B =
[[-0.991 -0.817 -0.401  0.427  1.416  2.394  2.355  0.776 -0.134 -0.724
  -0.910 -0.804 -0.921]
 [-0.361 -1.121 -0.869 -0.797 -0.574 -1.138 -0.056  0.333  1.582  2.556
   2.222  0.971  0.622]
 [-0.110  0.773  2.020  2.505  2.204  0.739 -0.466 -0.363 -0.762 -0.908
  -0.884 -1.086 -0.636]
 [-1.179 -0.659 -0.883 -0.906 -0.866  0.865  1.453  2.127  1.740  0.564
  -0.161 -0.313 -1.642]
 [-0.525 -0.987 -0.931 -0.809 -0.600 -0.939 -0.324  0.564  1.679  2.595
   2.186  0.912  0.279]]
B[0, 0] => -0.991
B[4, -6] => 0.564
B[4, -8] => -0.939
B[-1, -3] => 2.186
B[:, 4] => [1.416, -0.574, 2.204, -0.866, -0.600]
B[4, -12] => -0.987
B[-5] => [-0.991, -0.817, -0.401, 0.427, 1.416, 2.394, 2.355, 0.776, -0.134, -0.724, -0.910, -0.804, -0.921]
B[-4, 11] => 0.971
B[-2, 1] => -0.659
B[-4, 9] => 2.556
B[-2, 9] => 0.564
B[-4, 6] => -0.056
B[-3, -7] => -0.466
B[-2, 6] => 1.453
B[1] => [-0.361, -1.121, -0.869, -0.797, -0.574, -1.138, -0.056, 0.333, 1.582, 2.556, 2.222, 0.971, 0.622]
B[:, -12] => [-0.817, -1.121, 0.773, -0.659, -0.987]
B[2, -12] => 0.773
B[3, 5] => 0.865
B[2] => [-0.110, 0.773, 2.020, 2.505, 2.204, 0.739, -0.466, -0.363, -0.762, -0.908, -0.884, -1.086, -0.636]
B[1, 4] => -0.574
B[-3, -13] => -0.110
B[:, 3] => [0.427, -0.797, 2.505, -0.906, -0.809]
B[4] => [-0.525, -0.987, -0.931, -0.809, -0.600, -0.939, -0.324, 0.564, 1.679, 2.595, 2.186, 0.912, 0.279]
B[:, -2] => [-0.804, 0.971, -1.086, -0.313, 0.912]
B[-3, 12] => -0.636
B[:, -3] => [-0.910, 2.222, -0.884, -0.161, 2.186]
B[3, -3] => -0.161
B[4, -10] => -0.809
B[4, -13] => -0.525
B[2, -8] => 0.739

data =
array([ 186.375,   55.270,  142.681,   49.698, -122.254,  146.159,
        139.001,  196.776,   69.964,  -14.590,   80.648,  173.190,
        131.081,  128.887,   72.190])
data[0] -> 186.375
data[2] -> 142.681
data[7] -> 196.776
data[12] -> 131.081
data[9] -> -14.590
data[5] -> 146.159
data[14] -> 72.190
data[3] -> 49.698
data[10] -> 80.648

arr =
array([-0.537, -0.687, -0.552, -0.984, -0.973, -0.913, -1.718,  0.233,
       -2.130, -0.070, -0.244,  0.703,  1.542,  0.372,  0.206])
arr[0] = -0.537
arr[4] = -0.973
arr[9] = -0.070
arr[10] = -0.244
arr[3] = -0.984
arr[13] = 0.372
arr[7] = 0.233
arr[11] = 0.703
arr[2] = -0.552
arr[12] = 1.542

W =
-35	12	-6	-21	22	-9	31	-10	55	-4	-36
-3	18	-1	8	-17	-39	27	13	57	-8	-29
22	-49	42	43	13	-75	42	-5	30	-46	33
1	26	-2	80	-62	11	-30	11	-38	-24	-11
-55	36	60	-26	-18	-26	101	22	-1	-25	-64
-40	-15	-1	19	-14	52	0	-17	65	-64	-36
Indices start at 0.
row 0 col 0: -35
row 3 col 1: 26
row 3 col 10: -11
row 5 col 7: -17
row 0 col 3: -21
row 0 col 5: -9
row 1 col 3: 8
row 2 col 6: 42
row 1 col 1: 18
row 3 col 9: -24
row 5 col 9: -64
row 2 col 0: 22
row 1 col 9: -8
row 2 col 3: 43
row 2 col 2: 42
row 1 col 6: 27
row 0 col 10: -36
row 4 col 10: -64
row 2 col 5: -75
row 4 col 9: -25
row 0 col 4: 22
row 3 col 8: -38
row 1 col 0: -3
row 4 col 6: 101
row 4 col 8: -1
row 1 col 4: -17
